Families of rows that turns and mirrors carry onto each other, the same ones carrying the whole set onto itself: the rest of each named row's family, in list order:
4 families of 5 rows:
togaf: [-0.66  0.55  1.15 -0.03  0.99  2.65 -0.67  1.10  1.22  1.08 -0.28]
Daga: [ 0.59  0.28  1.51  0.43  1.33  2.37  0.72  0.52  2.43 -0.93  1.07]
sopim: [ 1.78  0.28  1.16 -0.13  0.97 -0.01  0.43 -1.53  2.40 -0.90  1.01]
Vetib: [ 1.75  1.30  1.31 -0.73  0.32  0.70 -0.80 -0.08  0.93  2.31 -0.72]
Gasi: [-0.27  1.78  2.44 -0.48  0.19  2.28 -0.83  0.91  1.85  0.65 -0.43]
gaz: [ 1.56  2.46  1.09  0.64  0.66 -0.83  0.53  0.92  1.62  1.00  0.75]
lunot: [ 0.78  0.13  0.93 -0.19 -0.49  2.55 -1.67  0.74  1.02  0.36 -0.29]
Ref: [ 0.75  0.76  1.17  0.81  1.39  0.18 -0.54  0.57 -0.20  1.11 -1.18]
Pep: [ 1.03  1.84  0.85  0.48  0.42 -1.55 -0.26 -0.49  0.76  0.39  0.79]
libuz: [-0.03 -0.06  0.94 -0.38 -0.05  1.73 -1.10  0.57  2.70 -1.58  0.23]
gatul: [ 0.52  1.51  0.82 -0.21  0.86 -0.25  0.29 -0.83  4.08  0.26  0.32]
zezi: [ 0.74  1.09  0.82 -0.14  0.53 -0.15  0.35 -1.14  2.98 -0.79  1.80]
zulur: [ 0.59  0.29 -0.14  0.33  0.44 -0.57 -0.36  0.16  3.12 -1.42  0.54]
Moke: [ 1.47  1.26  0.14  1.21 -0.44  0.89 -1.25  0.80  0.46  1.47  0.00]
Muro: [ 0.71  2.11  1.58  1.39  0.47 -0.89 -0.38 -1.16  1.11 -0.02  0.11]
Sal: [ 0.24 -0.29  0.85 -0.87  1.20  2.15  0.32  0.33  2.78 -0.49  1.11]
lemi: [ 0.20  1.27  0.82  0.28  0.61  0.28 -1.18  0.02  0.05  1.96 -0.85]
Fegeg: [ 1.29  1.34 -0.61  1.46  0.00 -0.93 -0.61 -0.12  2.04  0.59  0.32]
gigab: [-0.10  0.20  1.14  0.55  1.31  2.75 -0.55 -0.13  1.73  1.20 -0.98]
Lomov: [ 0.58  0.07  1.55 -1.60  1.40  0.91  0.28  1.20  2.77 -0.63 -0.03]

Same family as gatul: Vetib, Gasi, gaz, Lomov
Same family as zezi: togaf, Pep, Sal, lemi
Same family as libuz: lunot, zulur, Moke, Fegeg

Families of rows that turns and mirrors carry onto each other, the same ones carrying the whole set onto itself: the rest of each named row's family, in list order:
4 families of 8 rows:
simar: [-0.23 -1.08 -0.42 -0.55  2.05  0.72  1.01 -0.10  2.54 -0.93  0.57]
fusa: [-1.22 -0.74  0.96  0.07  0.42 -0.64  0.80 -1.09 -1.31  1.07 -0.21]
lag: [-1.21 -0.10  0.61 -1.18  0.37  0.02  0.16 -0.30 -0.76  1.98  0.48]
Fad: [-0.58 -0.01  0.13  0.16 -0.54  0.23 -0.11 -0.15 -1.14  1.03 -0.21]
Sase: [ 0.72 -1.64 -0.32  0.07  0.47  0.77  2.06 -0.99  2.06 -1.38  0.72]
Fesib: [ 0.48 -1.39  0.10  0.18  1.25  0.60  2.22 -1.01  2.13 -1.26  0.88]
dat: [-0.03 -2.17 -0.87 -0.99  0.57  0.53  1.31 -0.66  2.33 -1.19  0.03]
sazu: [-2.14 -0.62  1.49  0.44  0.57  0.37  0.52 -0.95 -0.27  1.10  0.87]
bulev: [ 0.92 -1.12 -0.41  0.20  0.54  1.14  1.67 -0.50  2.22 -1.26  0.83]
nirul: [ 0.66 -0.92 -0.07  0.31  1.32  0.94  1.79 -0.52  2.22 -1.14  1.02]
fovul: [-1.20 -0.80  0.44 -1.47 -0.48 -0.14  0.45 -0.74 -0.94  1.71  0.21]
Gug: [-0.69 -0.34  1.62 -0.43  0.15 -0.28  0.11 -0.58 -0.81  1.52  0.50]
vozo: [ 0.73 -0.45 -1.71 -0.46  1.57  0.35  1.09  0.03  1.86 -0.12  0.97]
banu: [-0.87 -0.85  0.34 -0.18 -0.82 -0.33  0.48 -0.91 -1.37  0.87 -0.47]
giko: [-1.03 -0.29  0.28 -1.31 -0.45  0.26  0.05 -0.27 -0.78  1.77  0.32]
tir: [-1.00  0.25  0.76  0.35  0.70 -0.04  0.21 -0.32 -1.10  1.23  0.09]
mopa: [-2.01 -1.56  1.13  0.06 -0.73  0.16  0.82 -1.42 -0.39  0.78  0.43]
Bidig: [-0.44 -1.98 -0.23 -0.80  1.76  0.21  1.57 -0.88  2.35 -1.08  0.30]
mazak: [ 0.22 -0.94 -0.40 -0.83  1.76  1.09  2.30 -0.53  2.08 -1.02  0.59]
mola: [-1.41 -1.02  0.44  0.10 -1.54  0.88  0.02 -0.64 -0.30  0.77  0.40]
Govi: [ 0.46 -0.77 -0.76 -0.85  1.22  1.41  1.95 -0.26  2.18 -1.04  0.52]
baz: [-0.66 -0.79  1.52 -0.64 -0.32 -0.44  0.31 -0.86 -0.94  1.39  0.26]
morib: [ 0.24 -1.46 -0.53 -1.03  1.23  0.90  2.50 -0.85  2.00 -1.15  0.39]
tafu: [-0.48 -0.22  1.31 -0.43 -0.33  0.01 -0.22 -0.32 -0.81  1.47  0.42]
zabi: [-1.55 -0.01  0.76  0.48 -0.21  1.13 -0.26 -0.07 -0.10  1.09  0.90]
Fola: [ 0.91 -1.37 -2.06 -0.88  0.24  0.12  1.37 -0.51  1.66 -0.41  0.59]
kono: [ 0.20 -1.02 -1.00 -0.48  2.41 -0.44  1.87 -0.80  1.79 -0.14  1.01]
Zef: [ 0.18 -1.32 -1.08 -0.74  0.88  1.10  0.72  0.08  2.50 -1.08  0.33]
Fen: [ 0.33 -1.97 -1.33 -0.84  1.09 -0.67  2.11 -1.31  1.53 -0.40  0.58]
Fup: [-0.45 -0.68  1.22 -0.66 -0.81 -0.12  0.00 -0.59 -0.90  1.38  0.22]
nofil: [-1.41 -0.58  0.78 -1.31  0.25 -0.29  0.59 -0.79 -0.82  1.81  0.35]
Pog: [ 0.49 -1.27 -0.86 -1.00  0.73  1.22  2.18 -0.57  2.01 -1.16  0.29]

Same family as Fup: Gug, mazak, Govi, baz, morib, tafu, Pog
Same family as Fola: sazu, vozo, mopa, mola, zabi, kono, Fen
Same family as nofil: lag, Sase, Fesib, bulev, nirul, fovul, giko

Families of rows that turns and mirrors carry onto each other, the same ones carrying the whole set onto itself: the rest of each named row's family, in list order:
4 families of 8 rows:
num: [-0.64  1.27 -0.32  1.80  0.13  0.96 -0.74 -0.83  0.58  1.28  2.83 -0.17]
Neso: [-0.08 -1.97 -2.17 -1.43  0.53  0.46  0.21  0.25 -0.36  0.11  1.03  0.74]
Reb: [ 0.31 -0.70 -1.74  1.49 -1.50  1.19 -0.75 -0.06  1.32 -0.95  1.28  0.42]
vibid: [-0.91  0.43 -0.29 -1.33  0.59 -0.07  0.50 -0.27 -1.21  1.80  2.35  0.10]
Zemo: [ 0.30 -1.78 -1.43 -0.94  0.45  0.83  0.84  0.30  0.14 -0.87  0.89  0.55]
papet: [-0.65 -0.39  0.49  0.24  0.35  0.25 -1.62  0.35 -0.69 -0.76  1.58 -0.88]
sebop: [ 0.33  0.21 -2.56  0.02 -1.66  0.87  1.39 -0.45  0.11  1.57  2.22  0.88]
Kigo: [ 0.00 -1.52 -1.83 -1.52 -1.05  0.16  0.53  0.47 -0.54 -0.47  0.76  0.62]
lak: [ 0.72 -0.67 -1.63  1.30 -1.49  0.86 -0.69  0.54  0.52 -1.57  1.35  0.35]
nifo: [-1.54  1.00 -1.28 -0.62 -0.74 -0.04  0.86  0.42  1.16 -0.32  0.79  1.19]
Lagut: [-0.37  0.11 -0.64 -1.58  0.58 -0.03  0.46  0.01 -0.97  2.02  2.09 -0.23]
vas: [-0.93 -0.52  0.50  0.24  0.72  0.18 -1.59  0.18 -0.07 -0.77  1.32 -0.43]
gor: [ 0.93 -1.27 -0.83  0.80 -0.18  1.16 -1.10 -0.61 -1.13  1.18  2.79 -0.71]
Dekob: [-0.96  1.44 -0.68  1.70 -1.16  0.12 -0.86 -0.34  0.03  1.26  2.56 -0.48]
badim: [-1.27  0.31 -0.42 -1.07  0.49  0.25  0.44 -0.90 -0.44  2.35  2.23  0.14]
Fas: [-1.33  1.48 -1.06 -0.92 -1.02 -0.05 -0.05 -0.06  0.92 -0.34  0.82  1.30]
pirut: [ 0.36 -1.60 -1.05  0.75  0.00  1.41 -0.39 -0.28 -1.83  0.86  2.93  0.51]
zapal: [ 0.03 -0.10 -2.72  0.40 -1.46  1.10  1.12 -0.82 -0.03  0.91  3.13  1.18]
pezok: [ 0.47 -0.25 -1.52  1.17 -1.68  2.04 -0.01  0.59  0.77 -0.96  1.96 -0.13]
zevo: [ 0.70 -1.83 -1.58  1.26 -0.30  0.54 -0.26 -0.31 -0.86  1.06  2.99 -0.60]
nafel: [-0.24 -0.43 -1.50  1.76 -1.53  1.12 -0.65 -0.30  1.02 -1.27  1.53  0.77]
kora: [-1.29  1.58 -0.46 -1.02 -0.55  0.54  0.03  0.02  0.90 -0.26  0.71  1.14]
vuz: [-1.07 -0.08 -0.54 -1.02  0.74 -1.00 -0.21 -0.88 -0.65  1.75  1.72  0.64]
Rura: [-0.76  0.43 -2.74  0.58 -0.94  0.57  1.84 -0.78 -0.38  1.01  2.27  0.51]
Gefep: [-0.97  1.33 -1.02 -0.45 -0.87 -0.30  0.16  0.02  1.89 -0.05  0.70  0.00]
taz: [ 0.07  0.09 -2.61 -0.02 -1.21  0.83  1.42 -0.52  0.69  1.59  2.05  1.33]
muk: [-0.63 -0.21  0.61 -0.17  0.55  0.18 -1.38  0.48  0.03 -0.12  0.60 -0.68]
sez: [-0.64  1.71  0.07  1.55 -1.43  0.72 -0.42 -0.56  0.42  0.75  2.51 -0.26]
domi: [-0.88  1.43 -0.60  1.15 -1.40  0.29 -1.04 -0.59 -0.06  1.61  2.72 -0.08]
gez: [ 0.29 -1.79 -1.32 -1.42  0.26  1.03  0.62  0.09 -0.03 -0.53  1.11  1.02]
redot: [ 0.74 -1.70 -1.00  1.16  0.06  1.16 -0.15 -0.18 -0.88  1.14  2.83 -0.83]
sodab: [ 0.16 -0.82  0.61 -0.42  0.00  0.57 -2.08  0.49  0.42 -0.27  1.40 -0.01]

Same family as sodab: num, Kigo, pirut, pezok, vuz, Rura, Gefep
Same family as sebop: Reb, vibid, vas, Dekob, Fas, gez, redot

Families of rows that turns and mirrors carry onto each other, the same ones carrying the whole set onto itself: the rest of each named row's family, in list order:
8 families of 5 rows:
sanor: [ 1.60 -0.50  0.75  0.11  0.44 -0.57 -0.44 -1.70 -0.22]
Vuk: [ 0.94 -1.11  0.21 -0.28 -1.03 -0.76  0.31 -2.61  1.57]
Sanib: [ 0.38 -1.10  0.49 -0.47 -1.46 -0.48 -0.23 -2.00  2.37]
bub: [ 0.74 -0.95 -0.99  0.04 -1.49 -0.11  0.27 -1.22  2.01]
pag: [ 1.05 -2.10  0.37  0.01 -1.20  0.33  0.46 -1.96  1.83]
mur: [ 1.25 -0.53 -0.68  0.54 -1.34  0.22 -0.21 -1.56  1.74]
zubed: [ 1.83 -0.56  1.87  0.12 -0.27 -0.80 -0.58  0.81 -0.29]
Fem: [ 0.61 -1.40 -0.42 -0.18 -0.79  0.09 -0.23 -1.63  2.15]
Davig: [-0.57 -0.95  2.35  0.47 -1.02 -0.65  1.60  1.07  0.88]
kar: [ 0.65 -0.34  2.11  0.61 -0.22 -0.73 -0.17  0.23 -1.08]
Motam: [-0.33 -0.27  2.17  0.95 -1.20 -0.62  1.29  1.28  0.44]
dele: [-0.57 -0.85  2.40  0.54 -2.13 -1.03  0.71  0.50  0.17]
nunin: [ 0.61 -1.01  2.75  0.23 -1.47 -1.11  1.18  1.08  0.59]
dunef: [ 1.61 -0.30  0.78 -0.44  0.44 -0.69 -0.67 -1.75  1.03]
zuli: [ 0.14 -1.94  1.82  0.14 -2.05 -0.41  1.84 -0.62  1.89]
muzi: [ 0.39 -1.64 -0.37  0.57 -1.53 -0.07 -1.16 -1.06  1.26]
vogiv: [ 2.18  0.53  0.11  0.49 -0.08 -0.59 -0.48 -0.43  0.50]
lek: [-0.21 -1.11  0.43  1.03 -2.31  0.41  1.40 -0.94  1.90]
Betad: [-0.78 -1.79  0.92  0.22 -1.79  0.02  1.32 -0.60  2.22]
tarop: [-0.65 -1.37  0.35  0.64 -2.25  0.10  1.53 -0.08  1.66]
Kavo: [ 1.98  0.02 -0.54 -0.06  0.19 -0.69 -0.14 -0.61  0.78]
mafaf: [-0.72 -2.25  0.85  1.21 -1.37  0.43  1.06 -1.05  1.04]
suzen: [ 1.34  0.60  1.75  0.93 -0.25 -0.88  0.97  0.89 -0.09]
takuv: [ 0.51 -0.93 -0.42  0.17 -1.25 -0.07  0.44 -1.80  2.40]
siv: [ 1.70 -0.33  0.17 -0.24  0.64 -0.53 -0.93 -0.57  0.74]
kalu: [ 0.98 -0.05  1.88  0.19  0.50 -0.98  0.19  1.10 -0.04]
dis: [-0.59 -0.77  2.90  0.60 -0.98 -0.38  0.66  0.59  0.16]
litu: [-0.07 -1.29  2.22  0.96 -0.37 -0.92  2.34 -0.16  0.58]
zuv: [ 2.09 -1.23  0.41  0.00 -0.10  0.10 -1.02 -1.10  0.51]
duki: [ 1.70 -0.29  0.23 -0.08 -0.64 -1.69 -1.24 -0.19  0.93]
dofu: [ 1.36  0.23  1.08  0.51  0.43 -0.82  0.85  0.86 -0.35]
memip: [-0.77 -1.09  1.04  0.62 -2.26 -0.28  1.55 -0.27  2.10]
Logis: [ 1.01 -0.10  2.26  0.22  0.72 -0.63 -0.11 -0.13 -0.35]
rosal: [-0.14 -0.41  1.94  1.27 -1.61 -0.27  2.10  0.56  0.78]
dov: [ 1.21  0.38  1.41  0.71  0.49 -0.60  0.02  0.70 -0.33]
piv: [ 1.75 -0.05 -0.21  0.22  0.44 -0.27 -0.50 -1.19  0.88]
dos: [-0.27 -0.63  1.63  0.95 -1.07 -0.34  1.91  1.20  0.20]
bif: [-0.96 -1.41  1.81  0.17 -2.34 -0.30  0.61 -0.58  1.80]
faba: [-0.39 -1.31  1.24 -0.02 -2.60 -1.06  1.01 -1.24  1.82]
bided: [ 1.41 -0.07  1.83  0.18  0.07 -2.24  0.92  0.37  0.51]

Same family as faba: sanor, Vuk, kar, dele
Same family as memip: Motam, takuv, dov, piv
Same family as Kavo: bub, tarop, dofu, dos
Same family as bided: muzi, mafaf, litu, duki
Same family as mur: vogiv, lek, suzen, rosal
Same family as siv: Fem, Davig, Betad, kalu

Families of rows that turns and mirrors carry onto each other, the same ones carrying the whole set onto itself: the rest of each named row's family, in list order:
4 families of 8 rows:
Fadu: [ 0.07  0.66  1.29 -0.73  0.05  0.43  1.21 -0.79  0.04  0.60 -1.81 -0.40]
Nimo: [-0.42 -0.88  0.19  0.38  0.57 -1.26 -0.82  0.49  0.92 -0.39  1.82 -0.84]
pabiz: [-0.52 -0.48 -0.73  1.78  0.58 -0.88 -1.11  0.39  0.76 -0.55  1.64 -0.05]
leso: [-0.80 -1.03 -0.70  0.12  0.60 -0.99 -0.94  0.89  0.68  0.62  1.78 -0.01]
delig: [-1.15 -0.26 -1.00  1.40  0.57 -0.78 -1.41  0.22  0.30 -0.69  1.45  0.46]
tanun: [-1.07 -0.70 -0.47  0.07  0.87 -1.34 -1.27 -0.25  0.09 -0.80  1.73 -0.39]
mufik: [-0.56 -0.85 -0.35  1.32  0.22 -1.05 -0.22  0.98  1.08  0.99  1.56  0.37]
nem: [-1.01 -1.28 -0.77 -0.07  0.65 -0.90 -0.83  0.22  0.51 -0.07  1.90  0.12]
taruz: [ 0.31  0.61  0.72 -0.77  0.01  0.24  1.15 -0.37 -0.23  0.76 -2.17  0.23]
reli: [ 0.97  1.13  0.60 -0.14  0.01  1.28  0.62 -0.78 -0.15  0.72 -1.61 -0.25]
varit: [ 0.38  1.32  0.69  0.37 -0.01  0.89  0.93 -0.31  0.28  0.93 -1.92  0.63]
rir: [-0.94 -0.31 -0.19  1.27  0.03 -0.74 -1.06  1.34  1.05  0.26  1.43  0.20]
Voda: [ 0.33  1.05  0.05  0.18  0.03  0.45  0.92 -0.27 -0.23  0.85 -2.30  0.83]
Doro: [ 0.06  0.94 -0.40  0.23  0.33  0.31  0.85 -1.22 -0.81  0.23 -2.27  0.72]
gobip: [-0.28 -0.61 -0.08  1.31  0.31 -0.96 -0.91  1.17  1.25  0.04  1.63 -0.21]
Sur: [-0.62 -0.77 -0.52  0.85  0.86 -1.22 -1.09 -0.18  0.46 -0.94  1.78 -0.57]
pafan: [-0.25  0.84  0.33 -0.35  0.70  0.13  0.92 -1.79 -0.81  0.02 -1.82 -0.43]
fiza: [ 0.48  0.55  0.37 -0.27 -0.03  0.18  0.61 -1.49 -1.53 -0.18 -1.61 -0.83]
vuzib: [-0.74 -1.12 -0.70  0.22  1.00 -1.46 -0.39 -0.77  0.20 -0.30  1.94  0.01]
darot: [-0.85 -0.75  0.34 -0.10  0.39 -1.27 -0.94  1.02  0.84  0.10  1.62 -0.73]
Kud: [-1.16 -0.92 -1.04  0.97  0.52 -0.87 -0.84  0.86  0.52  0.52  1.60  0.13]
Kan: [ 0.90  0.44  1.33 -0.60 -0.61  0.48  0.76 -0.38 -0.58  0.38 -1.52 -0.53]
Tuk: [ 0.65  1.16  0.09  0.61  0.21  1.18  0.54 -1.00 -0.58  0.69 -1.82 -0.36]
Varo: [-0.87 -0.76 -1.19  1.70  0.54 -0.94 -0.39 -0.15  0.42 -0.07  1.63  0.87]
pobog: [-0.48 -1.20  0.07 -0.08  0.63 -1.62 -0.16  0.40  0.83  0.79  1.74 -0.46]
kal: [ 0.41  0.78  0.25  0.29  0.05  1.13  0.79 -1.44 -0.88  0.15 -1.76 -0.57]
tenu: [ 0.66  0.67  0.78 -0.38 -0.07  1.16  0.87 -1.25 -0.43  0.24 -1.60 -0.46]
dif: [ 0.82  1.24 -0.30  0.92  0.00  0.59  0.14 -1.14 -1.30  0.15 -1.75  0.23]
zod: [ 0.05  1.47 -0.26  0.69  0.57  0.67  0.55 -1.37 -0.50  0.31 -1.99  0.60]
Lize: [ 0.04  0.51  0.24 -0.76  0.37 -0.01  1.13 -1.27 -0.82  0.17 -2.14 -0.02]
kir: [ 1.24  1.18  0.57  0.51 -0.55  0.87  0.31 -0.05 -0.36  0.72 -1.65  0.49]
gal: [-1.40 -1.17 -1.15  0.71  0.45 -0.77 -0.73  0.28  0.31 -0.09  1.78  0.23]

Same family as fiza: mufik, vuzib, Kan, Varo, pobog, dif, kir
Same family as pabiz: Nimo, taruz, Voda, Doro, gobip, Sur, Lize

